Rotation paths and how fast each direction turns (degrees each step)
Each turn is a multiple of 5 degrees from 10 to 175, or 0.
Each row of a path follows its step; steps can be skipped.
path 1
step 0: [ 13.2  29.2  24.8 -42.3  20.1 -33.1 -27.5  -6.2  -8.3  25.4  17.8 -18.6
   6.8  53.5   4.6   1.2  11.8 -39.4  28.5 -30.7 -19.4   0.0  -7.7 -15.8
   1.8   9.3  31.1   4.6   6.4  20.9 -37.3  -3.6   7.4  14.3  -4.2   0.3
 -19.0 -33.0 -34.9   5.8  -1.0]
step 10: [ 27.1  26.5  -1.9 -39.2 -64.7  -2.3  17.2   0.0 -24.4 -19.1   3.3  -0.5
 -17.3  19.6  -1.7   0.7  14.7  -8.8 -32.0 -41.8 -17.4 -20.5 -16.7  11.9
  11.8  -9.0  27.6  15.5 -13.3  53.0   2.1  21.8 -22.4 -10.6  11.3  26.6
   2.1 -16.6  -2.2 -25.1   7.6]
step 14: [ 19.5 -32.2  -6.9   0.9  21.4 -58.4 -16.4   1.8  45.5   1.4  22.2 -12.1
  -6.6  14.8  -9.1 -11.2   8.4 -31.0  17.1   9.2 -36.0  15.0  25.2  -9.1
  18.2  24.0  -5.5  -3.7   2.8  34.3  22.7  22.4 -10.2  16.3   8.8  54.3
   5.2 -15.7  19.5 -27.8 -20.3]
step 15: [  4.6  -6.0   8.6 -39.9  30.2 -11.4   0.8   5.6 -30.7  39.5  29.6  11.8
 -26.6  -7.3 -11.6 -12.2 -17.1  -6.4   0.4   8.2 -26.3  11.7   6.7  -1.1
  -6.8  -8.3   4.9  -6.2 -38.1  -3.9 -10.3   6.1 -31.7  12.4  -3.6  50.1
 -29.5 -14.4 -26.8 -57.8  26.0]
step 16: [-15.1   0.7  23.6 -39.8  27.2 -28.6 -23.4  19.3  10.6  12.9  37.3 -16.3
  27.1 -58.8  -1.3   1.9  12.5 -13.7   6.9  11.1  37.2  -5.1 -34.3  -5.7
  -5.1 -19.7  10.5 -11.7 -31.8  27.4 -18.1  25.1 -24.1 -18.5  26.8  -4.8
  -9.3   8.0 -19.6 -20.6 -18.9]
step 18: [-10.1  11.1  20.4   9.2 -26.7 -26.9   6.6  -0.8  -1.2  25.1  31.9  16.5
 -29.8  36.7  17.0  -7.3 -17.1 -23.7 -10.0 -33.9   4.3  36.0 -29.0 -37.3
  16.6 -30.0  36.4  40.2  13.6   1.2 -11.1   3.0  -1.3 -12.1  30.6  -3.3
 -31.5 -20.6  -9.9 -21.9 -11.3]
step 19: [ 26.0 -31.8  -2.6   9.3 -13.3  -1.1 -24.0 -31.9  -6.7  -3.9  28.5 -47.7
 -35.1 -15.7   1.7 -32.0  33.2 -18.4 -10.1 -42.3 -13.2  38.6 -11.0   6.4
  16.2 -20.3  23.5   1.9  -2.0  40.1 -23.5  34.4   5.3 -11.7  21.5   3.8
  -8.7  16.3 -16.3  14.9  10.6]
[ -6.9   4.3  -4.4  13.9   0.0 -11.6   1.3   8.7 -13.8   2.6  -6.1  -9.2
  -4.6  -2.9  -1.5  -1.8   5.5  -2.5   0.7  -0.3   1.4  12.6   5.8   3.9
   9.5  -0.7   5.1  -6.9   8.7   5.6  -8.4  -4.3  17.0   8.5  -4.3   0.5
  -9.7  -6.8   3.4   7.4  -2.8]  55
[ -2.7   0.7  -7.3  12.1   9.4  -3.3   2.9   8.8   1.7  -2.6  15.0   7.9
   7.3  10.4  -8.1   0.3  -5.5   6.3   5.1   2.0  -9.3 -14.6   0.1   7.3
   4.8  -4.4  -2.1 -13.3  -5.3   3.5   2.0   9.2  -3.1   4.4 -10.9   5.3
   6.5  -8.5   0.3   6.4   1.9]  35
[  1.8  -9.6   4.6 -11.7   1.4   3.5   4.0  -3.1  -6.4   8.6   2.1  -4.6
  -8.0   4.3  11.8 -13.3  -6.1   1.6  -2.3  -0.9  -5.1  -6.4  12.1   3.4
  -4.7  -6.7 -10.8  -2.3  -8.2  -3.3 -10.0   5.4  15.8   6.4   0.7  -3.0
   5.7   4.7  -1.3  10.4   9.1]  175
[  1.0   4.2  15.7   1.1  -6.0  -4.0  -1.2   7.3  -3.0 -12.8   8.0  -1.2
   5.3  -0.5   5.7  -1.9   1.0  13.3 -14.7   8.4  -2.5  -6.1   1.8   0.3
  10.9   2.5   6.5  -1.0   1.5  -1.1   6.1   3.5   2.2   2.3  10.2   1.1
 -12.2  11.1 -15.2   3.2   3.8]  130
[  5.1   2.0  14.4   2.8   4.9   7.6   7.9  -1.1  -3.8   9.2  -4.4   2.4
   1.5  -3.2  -0.3  10.3  -0.4   6.8   9.2 -17.7  11.7   5.9  -8.8   5.0
  10.5   1.5   7.4   3.0 -11.3  -1.6   1.5   9.8   6.7   2.3  -3.3   4.5
   4.1  -4.0 -10.1  -2.0   8.6]  120
path 2
step 3: [ 13.9  12.7 -38.6  30.8  28.0 -18.1  11.5  15.4 -23.0  22.0   0.7 -36.4
 -18.1  -1.5 -10.8  -8.8  17.2   6.2 -12.2  11.9   6.5  10.3  27.3  -6.2
 -30.3  24.5 -21.6  16.1 -42.5  25.1  -2.4  40.0 -29.5  35.5 -26.3 -41.4
 -10.1  19.6 -15.3  10.1 -26.6]
step 9: [-19.8  28.6 -24.6 -30.4   9.5 -18.2  34.1  34.8  29.3  -8.1  29.1 -16.5
  11.9 -21.2  14.5  17.0  26.7 -23.2 -24.4  18.9  25.7   0.6  15.9  -4.3
  -6.2 -22.1 -22.0  23.1 -33.8  30.2  12.3   7.4   2.2  16.7 -14.3  -3.6
  14.6  15.2 -47.7  36.8 -29.4]
step 10: [-16.0 -11.4 -42.4   5.5   1.6 -20.4  10.2 -10.5   6.6  -6.8  34.0  -3.5
   7.0   0.4 -33.6  -2.7   2.7 -24.3 -18.1  -8.1  23.1 -37.9  30.4  41.4
   7.6  -8.2  22.0 -25.2 -26.3  27.5 -21.3  39.7  -0.4 -30.2 -13.0 -23.6
  33.9  18.0 -49.9   5.6 -14.7]
step 16: [ 10.4  -2.4 -45.0 -23.7  -3.2 -23.5 -24.2  42.8  28.9   2.6  18.8  41.1
  -2.3   5.2 -42.7  -2.9 -16.3  -7.0  20.3 -30.1  -5.6   8.9  24.4  -0.7
 -19.4  -7.0 -14.0 -22.6 -21.5 -17.5  19.3  44.6 -33.4 -19.1   7.7 -12.3
   7.2  22.8 -31.0  15.7 -34.9]
step 17: [ -8.5   3.5 -20.6  -2.7  25.2  19.4  35.6  25.6  22.5  22.9  16.2   6.9
 -16.6 -20.3 -28.5   4.7 -16.1 -12.3  13.2 -12.6 -22.1 -26.1 -21.9   0.0
 -11.2   6.9 -14.3 -57.8   4.0   4.6   9.1  60.1   7.4  26.7 -16.2 -46.0
  -1.9  20.1   8.6  47.9  -7.4]
step 19: [-18.4   6.0  -5.1  20.9   5.6 -35.1  -4.1  40.6 -17.0 -34.1  22.3 -21.8
  15.4   1.7   6.9 -25.3  -3.8   2.6  -3.3   2.6  14.9   5.1  25.3  -9.8
  -8.4 -10.2  -2.8  42.6 -41.9  21.4  -2.9  22.0 -44.8  34.9   4.5 -24.4
  40.5  18.7 -12.6  18.9 -52.0]
step 22: [ 16.3  34.9  13.4   7.1 -19.5 -19.1  -2.1  61.8   7.6   3.2   1.5  25.9
 -13.5   9.4  23.4   6.0  -5.5 -33.6  -2.3 -32.1 -10.8 -37.9   8.6 -11.4
   1.1   4.1   5.9 -35.5  -4.4 -17.7  -8.9  -0.7 -13.1  -3.3   3.0 -34.1
  41.9  22.5  -7.1  51.9 -34.4]
[  0.4   4.2   6.0  -2.8  -5.7   6.8  -7.6   5.3  -5.0 -11.7   2.0   8.8
   0.0  15.1  -5.9  -1.2 -21.0  -1.4   1.5   3.8   5.0  -4.8   5.0  -8.3
   2.4   0.2   7.9  -9.3   2.8  12.1   1.0   7.6  -2.6   3.7   1.7   0.3
   5.8   1.8  13.1  -4.6  -9.6]  125
[  4.4 -16.0   5.1   1.7  -9.3  -0.6  -1.9   6.8   7.9  -4.0  -2.3   0.9
 -13.7  -2.5  -7.4  -1.6 -10.7   1.4  -9.7  -5.1   1.2 -11.7  -9.5  -4.1
  -8.8   3.6  -1.4  -2.0  10.9 -14.0   0.2   4.4   9.7  -1.7   4.4  -3.7
   5.7  -5.7 -10.2   6.9   3.4]  65
[  2.9  10.6   4.6  -3.9  -2.7 -10.0  -3.3  16.8  -6.6   9.6   8.0  -1.3
  -1.5   8.6   4.0   3.3  -0.7   1.7 -14.6   5.3  -2.6  -5.6   0.9  -8.0
  -1.3  -2.9  -7.9   4.7  -7.2 -10.1   3.8  -7.3  -5.9   0.0   7.3   7.1
  -1.1   8.5 -10.3 -11.7  -8.4]  110
[  9.7   1.9   3.0  -8.2  11.7  10.6   1.9  -5.2  14.5   2.2  -2.0  11.2
   6.7   7.4  -1.6 -12.0   1.6   2.7  -0.9   6.3  12.8  -9.9 -11.9   3.1
  -0.6   7.7  -4.1   3.0  -6.5  -0.7  -9.9   3.1  -8.2  -9.9   2.1   2.8
  -8.0  -3.8  -4.9  -4.8  -1.6]  25
[  2.6   6.6   3.9  11.3   9.8  -1.1  -1.7   1.9   1.5  -4.8 -11.8  -2.9
  -4.9  -1.1  -3.5   5.6   3.2  14.6  -0.3  10.7   9.3  -2.0 -10.9  -2.2
   4.4   8.3  -5.9  -1.1   1.6  -1.5  10.5 -12.0  -3.0  14.2 -12.2 -10.6
   6.7   2.2   3.6   2.2  -5.8]  70
[ 15.7   7.6  -1.0  12.1  -4.5   1.9   6.6 -10.8 -18.3   6.8   6.0  -0.5
  -6.9  -2.6   1.7  -2.3   0.2   1.3  -9.1  -3.2   3.3 -18.3   4.6   7.9
  -5.2   3.8   4.1  -8.7  -6.9   1.3   0.8   1.0   5.9  -2.2  -5.8  -3.6
  -9.2  -1.4   6.3  -0.3   3.3]  100
[ -8.9  -8.0  -4.1  -7.9  -8.9 -14.0  -6.3   2.8  -3.8   4.7   2.4   6.2
  -3.6   5.3   2.0  -4.8   2.7   3.1  13.3  -0.1   4.7  -5.1   2.5  -0.2
 -12.7   8.5  -1.6   5.8   1.7   8.1  -6.7  -8.3   5.2  -3.7 -16.7  -7.0
  -9.6   1.6  -3.2   2.3 -13.3]  110
